Each named move below is a turn or a mirror, shown by a few rows before and after it. Which moves, in which order, take the first row of each later pair to the second? The first pair is answered.
move vum:
8.1 -18.6 -26.3 -17.9 33.1 -13.1 2.6 -4.5 -10.9 -18.5 12.7 -1.7 13.1 -13.9 0.5 -0.6 -8.3 4.3 3.3 -1.4 -14.3 17.8 -22.3 30.7 -32.0 4.2 -2.3  ->  6.9 -19.9 -26.4 -15.7 30.3 -12.1 2.8 -5.7 -9.2 -22.7 14.2 -1.3 12.2 -18.6 3.1 -4.6 -3.9 5.2 2.3 -4.6 -19.5 15.9 -19.6 31.3 -30.7 3.5 -4.5
-16.5 20.6 10.5 -1.4 7.2 14.1 2.4 8.4 -13.7 6.2 -13.0 18.4 7.4 -7.1 -9.4 12.2 13.9 12.8 -12.2 13.6 -9.7 -17.3 -16.6 28.2 -5.0 3.2 -15.2  ->  -17.7 19.8 8.8 -1.5 7.3 13.6 1.1 8.6 -13.8 5.3 -13.1 18.7 7.1 -6.8 -10.2 13.3 11.1 14.8 -11.2 13.3 -9.4 -16.6 -15.1 28.9 -6.3 3.2 -15.7
1.3 -2.8 25.2 -7.9 11.8 24.6 11.8 4.7 -20.3 24.5 16.3 40.1 7.8 -8.6 -38.7 7.0 9.7 6.3 -12.9 2.9 -1.8 -15.4 -27.8 13.4 3.8 0.4 -13.3  ->  -2.3 -5.8 24.5 -1.3 5.1 27.0 12.6 -0.8 -13.6 11.4 11.7 37.6 11.5 -21.4 -29.5 -4.2 22.6 9.9 -13.7 -8.1 -15.0 -25.7 -24.0 14.4 6.3 2.1 -19.3
1.7 -0.3 6.6 -18.8 -25.0 -8.2 -1.3 22.6 -1.5 -3.8 -0.3 27.8 19.7 26.8 -3.7 3.0 2.8 -0.2 14.3 35.1 16.2 36.7 -21.3 16.2 -41.3 7.5 -28.5  ->  -6.7 -9.4 6.0 -2.7 -36.4 -8.1 -2.1 11.9 14.7 -28.3 -10.0 26.0 27.9 -5.6 16.5 -24.0 29.3 6.6 13.3 12.0 -14.1 11.5 -8.7 14.3 -33.9 13.2 -40.2
move punu:
-11.7 1.2 -19.1 3.4 6.7 -3.3 9.2 0.0 3.3 2.8 5.7 -4.3 -1.2 -0.9 -10.8 -1.9 2.0 0.3 -12.4 14.2 -10.0 0.4 -2.1 3.4 6.9 -9.0 -2.0  ->  -8.3 -1.1 -13.5 -0.5 5.6 -5.0 11.3 1.5 1.2 10.1 7.4 -0.8 1.9 0.5 -16.8 -1.2 -3.5 2.6 -3.1 21.6 -4.2 7.0 -2.7 -2.3 -1.1 -3.4 -1.0
10.7 -8.3 -12.0 9.8 5.4 -8.7 -6.8 -13.5 10.1 -15.0 1.3 -15.3 -5.9 -0.3 20.1 -15.2 5.1 -8.0 -11.5 -19.7 -4.7 -2.4 11.8 0.5 16.6 -15.8 10.7  ->  -17.5 21.8 0.5 6.5 7.8 11.3 9.5 -1.3 1.2 7.7 -1.6 9.0 7.6 -10.6 -0.4 5.3 17.3 11.8 -6.9 6.9 -5.4 -20.7 -11.1 28.1 3.7 3.7 -5.7
21.5 -0.2 -12.6 10.4 0.6 -14.7 8.2 6.1 6.3 -20.3 -4.5 -31.0 -14.7 13.2 13.5 -6.5 -3.8 -20.8 -19.0 -17.9 -5.9 16.7 -0.5 3.8 12.1 -17.0 15.9  ->  -10.5 31.8 -0.1 8.0 3.5 5.3 22.4 18.2 -1.1 -1.4 -10.9 -6.5 -4.5 -0.2 -2.8 14.9 13.8 -2.0 -18.3 5.7 -10.8 -8.5 -22.5 37.0 1.8 -2.3 -0.8
-11.4 -0.4 11.7 1.2 10.1 -14.2 -3.5 -2.5 12.5 13.8 -0.4 15.7 11.1 -7.5 -18.7 -17.9 -7.2 13.2 2.5 -0.4 -5.8 -2.0 -1.0 -20.6 -2.2 24.6 -9.1  ->  -3.2 -10.3 1.4 5.1 13.0 -19.3 -9.8 -10.3 19.6 -2.0 0.6 3.9 0.8 -4.3 -4.7 -26.6 -6.9 3.8 -8.0 -17.7 -13.0 -3.3 8.4 -26.0 10.3 11.4 -1.2
move Lof:
-4.4 4.6 -0.5 7.5 11.5 7.0 -3.1 7.0 5.4 -4.5 -9.9 -13.1 -12.0 -2.3 -3.6 9.5 -0.2 -2.3 -16.5 3.0 -10.8 -22.0 1.2 29.5 10.4 -13.4 -3.6  ->  8.6 -10.3 -4.3 9.0 5.8 -3.1 -9.3 -0.2 8.8 -13.8 -8.3 -22.8 -14.0 -0.5 3.2 -4.9 -6.3 -10.6 -14.3 -11.2 -10.3 -11.1 13.7 9.4 11.6 -16.2 2.5
4.6 -7.1 -6.9 -2.9 -9.5 -5.7 -14.8 -4.4 8.3 -16.5 -7.3 -13.4 6.1 -4.0 12.8 -16.8 2.3 5.0 -1.0 -9.5 -6.0 6.6 5.4 -8.7 4.2 -1.7 -6.1  ->  -14.3 14.9 -1.6 -5.8 -3.9 5.2 -9.5 4.8 1.7 -4.8 -8.3 0.2 9.4 -6.1 2.9 1.9 10.7 13.4 -7.6 6.5 -5.5 -9.1 -11.6 17.1 2.2 4.1 -13.1
9.9 -6.5 -20.4 1.4 8.0 -15.3 -19.2 -3.6 -15.8 -0.2 -11.6 -9.1 -14.7 39.8 -4.6 10.4 -14.6 -14.2 -35.3 3.7 -0.3 14.9 18.4 3.2 17.1 -35.9 15.4  ->  -5.7 11.5 -17.2 0.2 12.5 -6.3 -15.3 2.3 -21.3 10.4 -13.9 0.0 -12.0 38.5 -11.0 25.1 -8.1 -10.0 -37.7 14.8 -0.9 4.3 4.7 21.1 14.0 -33.5 9.7
move tugas:
-6.9 5.6 -15.4 -12.1 -19.8 10.8 -3.2 -11.9 -0.7 -11.9 26.2 0.0 15.8 -16.5 10.1 -10.4 -8.1 -14.3 -18.7 -2.4 -3.7 4.3 7.7 -10.8 -1.7 8.5 -4.6  ->  -7.7 7.2 -13.0 -11.2 -20.9 12.3 -1.6 -11.2 -1.2 -9.7 23.5 1.5 17.6 -18.7 9.4 -8.4 -6.2 -13.0 -18.8 -1.4 -5.8 2.6 5.2 -9.6 -3.6 10.4 -7.0
17.7 -11.6 5.1 -18.3 -7.5 -2.5 -18.9 -0.3 -16.7 10.3 -1.6 11.0 16.2 3.7 18.8 -24.6 -3.0 -16.8 18.5 -15.0 15.8 14.2 12.9 -16.9 -7.7 -2.8 6.2  ->  2.6 -0.6 14.1 -15.0 -12.0 6.7 -10.2 1.8 -16.1 16.6 -5.9 22.4 24.9 -12.0 14.6 -25.5 11.5 -2.9 25.2 -9.2 8.4 0.1 6.2 -8.0 -14.2 9.0 -6.9
18.9 0.0 -15.1 -9.9 -2.9 -4.6 1.5 8.9 -8.7 24.3 -21.7 29.5 -17.9 -6.5 -36.0 10.5 -17.3 -21.9 -10.7 1.1 23.5 7.8 -23.2 28.4 20.3 4.4 -5.4  ->  23.8 -8.1 -12.5 -10.7 -4.8 -10.9 0.0 8.1 -7.8 25.2 -19.9 27.0 -15.5 -3.4 -36.1 5.2 -23.6 -23.8 -6.0 1.3 26.2 16.5 -17.6 18.6 19.0 3.2 -3.6
Pairs:
Between the rows of a pair lie 2 to 3 moves.
-3.9 -2.2 -3.0 -2.0 0.9 -3.4 -23.6 -35.3 -9.2 -5.4 19.6 -8.5 -23.2 24.0 36.0 15.8 -17.6 -8.1 -42.1 -19.8 6.4 -5.3 8.8 18.9 40.9 -38.8 -1.2  ->  -24.3 -0.7 9.6 11.6 -13.7 5.8 -15.5 -39.9 1.2 -16.8 9.3 1.9 -5.8 -15.2 42.3 -3.6 12.5 10.3 -30.7 -27.1 -19.2 -32.0 8.6 23.9 36.9 -19.9 -24.0 -> punu, tugas, vum
-5.6 35.7 0.1 -21.1 16.5 17.3 10.4 1.6 -8.7 5.9 6.5 -14.1 14.8 -23.9 -25.5 -21.4 12.4 32.2 23.0 -8.8 -23.4 -32.5 -2.4 50.2 -9.9 -34.8 -0.6  ->  6.8 18.8 14.0 -26.6 5.5 7.6 12.2 -1.1 -6.6 13.3 11.3 -12.3 29.0 -26.0 -33.4 -36.7 1.1 38.5 52.3 -4.9 -12.7 -10.3 9.5 19.9 -27.1 -16.8 -2.7 -> punu, vum, Lof
22.1 -30.2 -2.7 4.6 -18.6 -7.9 -7.0 0.7 9.3 -6.3 2.8 -4.3 14.5 -3.7 2.8 -21.3 -19.3 -14.1 16.5 3.9 1.3 18.2 19.1 -35.9 -1.0 4.6 6.4  ->  22.2 -25.1 -3.4 -0.2 -13.4 -8.7 -7.9 6.0 3.3 4.8 4.8 -1.0 11.3 8.6 -6.9 -11.1 -28.2 -15.8 16.5 14.1 10.4 26.9 14.8 -32.6 -3.8 4.2 9.1 -> Lof, punu
-4.0 10.0 -1.8 0.3 3.3 13.2 -3.8 10.9 -6.5 8.4 2.9 8.1 -5.8 9.3 -0.5 4.4 2.5 2.7 -3.4 15.3 -11.2 -0.3 -5.6 19.8 0.9 -5.4 -5.8  ->  8.4 -8.7 -5.2 6.2 -4.0 3.0 -8.6 0.4 2.2 -8.1 2.9 -1.5 -5.9 1.7 13.7 -16.5 4.1 -1.3 0.2 -4.0 -20.1 3.8 11.3 0.2 6.0 -8.0 -5.4 -> vum, Lof
-3.4 0.0 0.0 6.7 -8.5 -11.4 -4.8 -10.9 14.0 -21.1 -1.1 -3.0 5.1 -23.4 6.0 -10.8 8.6 3.1 -8.7 -17.9 -20.5 -27.5 11.7 9.2 1.8 -2.8 -6.9  ->  -2.7 2.8 -8.0 3.4 -1.8 -13.2 -8.6 -9.0 10.6 -21.9 -0.3 -7.9 -4.4 -7.1 7.1 -0.5 1.8 -7.0 -23.9 -16.8 -15.8 -27.5 9.5 15.6 10.0 -15.4 2.7 -> Lof, tugas
6.5 19.6 -6.8 -0.2 16.3 6.2 12.6 3.9 -20.6 32.3 13.9 25.9 1.4 20.0 -16.1 21.2 -6.7 7.7 5.3 31.1 16.6 11.4 -14.5 11.5 -17.9 17.1 22.9  ->  24.7 -23.5 -13.5 20.3 -4.7 -8.3 1.4 -21.9 6.0 -11.8 9.2 1.6 3.9 -12.3 19.5 -35.0 8.2 1.6 11.4 -17.4 -16.5 5.7 23.3 -27.0 -4.7 16.1 20.4 -> Lof, vum
14.2 -11.3 -3.7 -8.4 -8.3 -10.1 -1.2 -6.1 1.5 17.2 -2.1 -15.1 11.2 7.6 -6.3 -19.0 -24.6 8.3 -2.0 -1.9 2.2 8.7 19.8 -18.5 -9.4 11.2 5.5  ->  17.1 -10.4 -7.1 -9.4 -5.0 -11.4 -2.1 -6.2 -1.8 15.0 -0.1 -19.5 5.3 13.9 -3.7 -12.6 -26.6 3.9 -8.5 -3.8 3.1 8.2 18.6 -16.2 -4.6 4.0 9.3 -> Lof, punu
4.3 -6.9 -20.8 17.0 10.4 -4.1 -11.7 -29.6 4.4 -21.2 1.1 -9.9 -32.3 -21.2 1.1 -21.1 24.0 -6.3 2.3 -25.6 -15.9 2.0 -1.1 -9.0 14.4 -7.0 2.8  ->  -14.9 24.3 -4.7 2.4 19.5 12.1 2.4 -10.9 -14.7 17.5 2.6 15.7 -22.6 -8.1 -31.5 14.3 18.2 9.8 11.6 17.4 6.9 2.4 -29.2 15.2 -5.9 8.6 -5.8 -> punu, vum
-9.1 -15.1 8.3 -8.4 6.3 32.5 11.5 3.6 -9.8 -12.7 -16.5 -7.7 -9.3 22.9 -20.0 0.5 -9.7 -5.1 -26.3 6.6 5.7 -25.5 4.2 5.1 7.0 -15.9 22.5  ->  -13.2 -14.4 20.8 -11.5 0.2 35.8 19.7 6.3 -10.4 -2.6 -16.3 1.7 4.0 12.0 -32.7 -3.3 -6.9 7.7 -7.4 18.2 9.3 -24.1 -0.1 -0.4 -8.3 2.4 13.2 -> vum, punu
4.0 -3.1 -5.9 -6.3 -2.8 -11.5 -12.7 -8.6 -3.5 -3.3 16.6 -0.8 -17.0 18.5 13.3 2.8 -19.6 -25.6 -19.1 -2.5 2.6 9.2 -1.3 2.1 0.1 -7.2 29.8  ->  -15.6 0.8 1.9 5.7 -13.2 -2.4 -4.5 -13.8 8.6 -15.1 6.7 8.4 -1.0 -19.1 22.0 -15.1 11.3 -8.6 -12.1 -13.4 -24.2 -20.1 -0.8 10.2 -2.5 8.8 8.8 -> Lof, punu, vum
19.9 6.6 -29.1 3.1 18.8 10.7 -29.7 3.3 14.6 -19.8 35.3 -39.9 -4.3 54.5 17.2 12.0 21.1 -23.6 6.2 -14.1 -13.2 23.4 0.2 33.4 21.4 -15.3 -29.5  ->  7.9 7.4 -19.9 11.4 7.2 16.5 -22.0 -3.3 26.2 -29.5 26.8 -35.2 8.1 24.8 24.2 -5.3 45.9 -9.7 13.7 -23.5 -33.4 3.1 3.0 36.3 19.5 0.1 -45.7 -> punu, tugas, vum
-5.8 -11.0 2.1 7.6 -16.5 3.7 3.2 8.5 0.7 -12.1 -2.2 3.5 1.4 -32.2 14.3 -9.1 25.9 3.0 -0.7 -18.5 -16.2 2.0 4.7 -6.0 -17.1 -12.2 -14.2  ->  8.5 -9.7 2.1 -9.9 -6.5 -5.3 -0.4 19.5 -16.6 9.6 5.4 2.8 -6.5 5.0 -3.3 14.5 -5.7 -8.1 1.7 1.5 16.5 33.1 -2.7 -15.2 -24.0 -17.3 4.1 -> vum, Lof
2.9 6.1 -23.6 3.6 -5.0 3.4 -9.7 -4.4 -6.2 -24.0 6.3 -6.7 -16.0 -18.1 28.8 -0.7 24.6 8.3 -23.8 -12.2 -9.1 -6.0 5.8 -12.1 23.7 1.1 -7.0  ->  16.2 -9.9 -9.0 -2.4 -15.0 -6.2 -6.6 -5.7 -4.3 -14.9 10.0 -2.9 -4.9 -20.2 18.2 -14.0 13.3 14.8 3.6 -6.3 2.9 15.8 14.1 -41.9 6.4 18.4 -7.8 -> punu, Lof
-8.6 18.3 -6.9 -1.5 14.7 5.6 -13.0 3.1 2.0 9.7 0.2 4.0 -2.1 19.0 -6.9 26.4 0.6 2.5 -20.4 4.0 6.8 -4.4 -21.8 21.7 14.0 -8.3 7.6  ->  -9.0 10.8 13.0 -4.1 0.3 3.5 -2.3 2.8 5.6 22.2 -0.3 16.5 20.5 0.8 -20.6 10.3 2.5 20.6 15.4 12.9 11.3 6.1 -16.9 -0.1 -8.0 21.0 -6.4 -> vum, punu
6.9 -9.0 15.3 3.8 -5.2 9.1 19.4 -5.6 -10.7 13.9 12.2 -1.2 2.4 9.6 -21.7 -1.5 -1.8 2.9 1.0 15.3 10.9 0.1 -18.1 -3.3 -7.5 19.6 -12.8  ->  8.6 -3.1 0.9 6.6 3.4 7.6 11.2 -4.3 -14.5 5.9 13.8 -10.2 -12.9 23.7 -12.3 10.4 -2.8 -10.8 -21.3 10.8 9.9 -4.9 -22.0 10.3 7.3 -1.9 -3.0 -> punu, Lof, tugas
20.2 -17.8 -14.6 15.7 -2.9 -18.1 3.9 -31.9 -9.1 -15.3 -14.4 8.3 -12.2 -25.0 15.8 -20.8 16.7 -2.3 6.1 -16.3 -4.1 17.1 21.4 -29.0 -3.7 26.3 -2.6  ->  3.0 -2.0 -6.8 16.9 -3.1 -3.7 11.9 -26.7 -8.6 -9.2 -17.9 22.5 -4.0 -39.9 8.4 -15.9 31.5 10.9 8.6 -7.1 -11.6 -1.3 8.4 -13.4 -9.8 37.7 -15.1 -> tugas, punu
5.0 6.1 -13.5 2.1 -7.3 2.1 -2.9 14.1 1.7 21.9 -21.0 23.5 -22.1 10.2 -4.7 30.9 -29.9 -21.0 -7.8 9.7 14.0 3.5 3.1 24.1 4.4 0.2 -3.1  ->  -10.3 6.2 -1.8 13.2 -20.3 9.6 7.0 6.6 13.9 15.4 -29.1 33.7 -4.4 -25.3 -3.2 9.4 -3.5 -1.9 8.3 2.6 -7.3 -14.8 6.7 20.0 -3.1 21.2 -23.3 -> punu, vum, punu
12.3 -21.4 -24.5 -5.5 8.1 -8.2 -4.0 -11.0 -3.0 8.2 22.4 -9.6 -20.5 13.3 11.4 -3.8 -41.0 -17.2 -9.0 18.6 16.4 28.7 0.8 -23.3 10.0 -18.9 1.1  ->  -12.5 -8.8 -33.0 13.0 5.0 5.9 -3.2 -16.6 9.0 -16.3 10.4 -7.6 -22.2 -14.8 33.2 -9.9 -2.9 -11.8 -30.6 0.5 -19.1 -17.3 -1.8 6.9 26.1 -24.5 -13.5 -> Lof, vum, tugas
13.0 -22.6 -4.8 -2.0 -5.5 -20.2 4.4 -9.8 9.4 -13.9 7.7 -9.9 -4.2 0.1 5.0 -10.9 -18.0 -11.3 -1.6 -23.5 -5.7 11.4 4.4 -24.0 -4.4 0.1 6.9  ->  -5.8 -8.0 -12.8 7.5 -2.0 -7.5 5.7 -8.6 11.1 -23.1 3.0 -6.2 -8.7 -11.2 13.6 -4.5 3.4 -8.8 -20.5 -30.0 -22.5 -18.0 -3.8 3.5 7.0 -6.0 0.2 -> punu, Lof
11.8 -13.4 4.4 -2.8 -16.6 -12.0 -0.8 -4.5 4.4 -3.1 5.3 1.8 9.6 -10.5 1.6 -16.7 -7.5 -1.5 21.1 -6.6 -4.4 9.6 8.0 -23.9 -8.0 9.8 -2.5  ->  5.5 -5.2 -12.6 5.7 -7.7 -8.6 -9.0 -7.3 4.3 -17.8 2.8 -7.9 -6.2 -6.6 17.4 -9.1 2.8 -12.3 -10.8 -18.9 -17.4 -10.1 3.3 0.9 13.6 -14.6 3.8 -> vum, punu
-23.5 4.3 7.6 -37.5 -12.1 13.3 4.0 -2.7 -10.2 22.8 0.3 13.8 7.5 -8.7 -17.3 5.9 -4.1 -5.3 19.0 19.5 15.4 3.1 -14.4 6.0 -3.2 23.0 -11.7  ->  -18.7 -5.8 12.7 -34.9 -16.7 11.6 4.7 -6.7 -6.7 19.2 -0.2 12.7 13.3 -13.4 -14.9 -5.7 -4.0 -2.4 28.2 16.5 13.7 6.8 -7.6 -4.6 -5.3 28.3 -13.0 -> Lof, tugas, vum
18.6 -13.6 -2.0 0.5 -3.7 -15.3 -4.5 -3.8 9.9 -11.5 1.5 -8.3 4.7 1.6 14.8 -23.5 -3.5 -12.2 3.6 -11.2 -5.1 13.8 15.5 -20.5 8.9 -7.9 20.0  ->  -15.2 19.8 11.8 0.1 0.0 8.4 11.5 8.4 2.9 7.9 -7.0 18.1 17.9 -15.4 -3.2 -2.3 18.8 10.1 5.7 13.1 -13.0 -15.4 -8.0 16.2 -2.7 12.0 -0.7 -> punu, Lof, punu
-25.4 11.6 2.3 -38.9 6.3 -5.4 -23.6 20.1 -4.9 -3.9 0.2 25.0 12.3 20.1 -21.9 18.7 -9.2 15.1 7.3 38.0 26.6 19.0 -7.0 0.3 -0.5 12.5 -3.2  ->  -16.6 8.8 -9.4 -37.9 12.1 -11.8 -32.2 18.5 -5.3 -11.5 3.5 12.7 -1.2 32.6 -11.8 23.7 -17.1 0.3 -9.2 29.7 28.1 23.5 -4.2 -1.0 10.4 -4.5 8.7 -> punu, Lof, tugas
-14.0 15.0 14.2 2.9 -11.3 -4.7 6.3 10.2 -5.0 4.4 -1.5 9.6 18.7 -22.7 -5.6 -4.0 18.5 11.8 11.5 0.8 -5.3 -11.1 -10.8 8.9 -4.7 13.9 -17.1  ->  -11.7 25.0 -3.2 0.8 2.9 -2.5 -0.3 15.7 -12.8 4.9 1.7 2.2 -0.1 -1.8 -2.1 18.4 9.2 -1.2 -13.7 1.9 -0.5 -9.9 -18.6 28.1 8.4 -7.1 -4.2 -> tugas, vum
-15.0 15.7 22.2 -0.1 -4.1 4.3 -2.5 -5.5 6.8 -8.8 -23.3 -7.3 -1.8 -3.3 12.8 -26.3 28.1 7.4 17.6 -16.4 -20.1 -11.7 -3.0 -0.2 4.1 6.9 22.1  ->  2.5 10.1 22.1 -13.1 4.4 -4.0 -5.8 2.3 -5.5 10.0 -11.6 -8.3 -8.6 27.5 -2.3 -12.0 -1.1 -0.9 25.3 1.5 9.0 23.8 -4.0 -15.2 -3.5 3.2 37.7 -> vum, tugas, Lof
-23.6 19.2 -3.7 4.8 -1.0 7.3 16.0 -3.8 2.2 -0.3 -3.5 3.2 8.1 -11.2 -5.2 16.5 28.2 12.1 -7.6 -3.1 -4.9 -31.6 -13.9 26.0 -3.7 0.1 -8.3  ->  -19.8 12.9 -4.5 9.1 -5.6 5.3 16.2 -8.2 8.4 -9.8 -5.1 -0.8 11.0 -20.5 -0.1 2.9 32.5 13.1 -2.6 -11.2 -11.0 -32.9 -6.7 16.8 -1.9 1.8 -11.5 -> Lof, punu
-4.2 0.5 1.0 2.9 -1.9 1.6 -0.9 -9.0 -0.2 0.0 4.6 3.9 -13.0 -10.8 4.3 -5.2 22.7 1.5 -8.8 -7.0 -21.1 -4.2 -10.2 13.8 6.1 -9.9 -4.3  ->  -1.7 2.0 -4.3 0.4 3.0 0.1 -3.9 -6.2 -4.7 1.6 6.1 2.2 -18.3 -2.9 3.1 1.8 16.2 -1.8 -14.0 -4.3 -15.5 -0.4 -11.5 16.1 9.3 -15.7 -0.1 -> tugas, Lof
30.4 -11.5 0.7 -12.1 9.5 -8.3 -7.0 -12.6 -5.4 1.5 13.5 -7.1 -18.4 35.7 -1.7 -3.9 -30.4 -11.5 8.3 -1.8 21.0 18.5 18.5 -18.8 1.7 -13.9 11.6  ->  -21.8 30.0 7.0 0.0 10.4 24.5 8.6 -3.1 -4.5 4.6 -1.8 17.4 -4.1 -2.2 -4.4 11.3 18.5 13.9 -6.2 8.6 -9.3 -38.2 -7.9 35.1 1.2 1.7 -18.1 -> vum, Lof
-2.2 -4.5 6.9 -0.9 -17.0 -7.7 12.5 -0.2 0.9 1.5 -2.8 9.9 6.7 -21.9 -6.5 -15.6 24.4 12.5 21.4 1.3 0.3 -6.8 5.8 0.0 -4.5 11.9 -12.8  ->  19.2 -14.0 -1.4 -9.0 -10.2 -19.7 2.9 -0.5 -5.2 4.7 6.3 -3.8 -7.6 8.1 -6.1 -7.7 -4.2 -5.2 17.4 0.7 21.7 20.2 10.7 -13.3 -1.7 -3.2 8.8 -> vum, tugas, punu
3.7 -17.4 1.4 0.7 6.9 -18.4 -29.7 -8.1 -11.2 5.0 21.1 5.0 -21.9 3.2 -0.7 14.9 -19.8 -11.3 10.9 -13.0 15.3 -0.3 13.4 -0.7 27.2 -9.8 -8.4  ->  -15.6 -5.3 3.9 9.4 2.3 -5.7 -21.5 -8.5 -8.3 -1.1 13.4 11.0 -14.8 -20.0 4.8 13.8 2.9 -1.2 7.1 -17.6 -3.5 -28.8 8.0 17.3 30.1 -2.9 -21.3 -> Lof, vum
12.7 11.7 0.5 -2.9 10.4 -10.5 10.9 -12.0 -23.3 19.7 10.2 15.3 -16.7 18.0 -6.1 48.6 -12.5 -29.1 -22.1 -12.2 22.8 11.2 0.4 -6.1 7.3 -7.8 15.0  ->  12.3 -8.2 -2.9 16.5 -5.4 -12.9 7.5 -29.9 -0.7 -16.3 1.6 5.6 -8.5 -17.9 22.7 8.5 16.5 -26.0 -18.7 -46.0 -12.0 -12.7 20.6 -19.0 17.1 -4.2 3.3 -> vum, tugas
2.3 -13.3 1.5 16.3 -20.6 -11.4 2.3 -9.1 11.2 -12.7 1.9 -3.5 18.3 -18.3 3.9 -24.5 13.6 9.8 24.0 -21.6 -13.5 5.4 11.9 -17.0 -16.6 21.6 -14.4  ->  -13.6 5.7 7.4 13.9 -16.8 0.5 10.3 0.5 1.5 4.0 1.8 11.0 23.3 -20.5 -9.5 -7.1 16.0 19.0 24.2 -3.4 -8.0 -1.9 -3.4 0.7 -24.9 29.5 -21.5 -> vum, tugas, vum
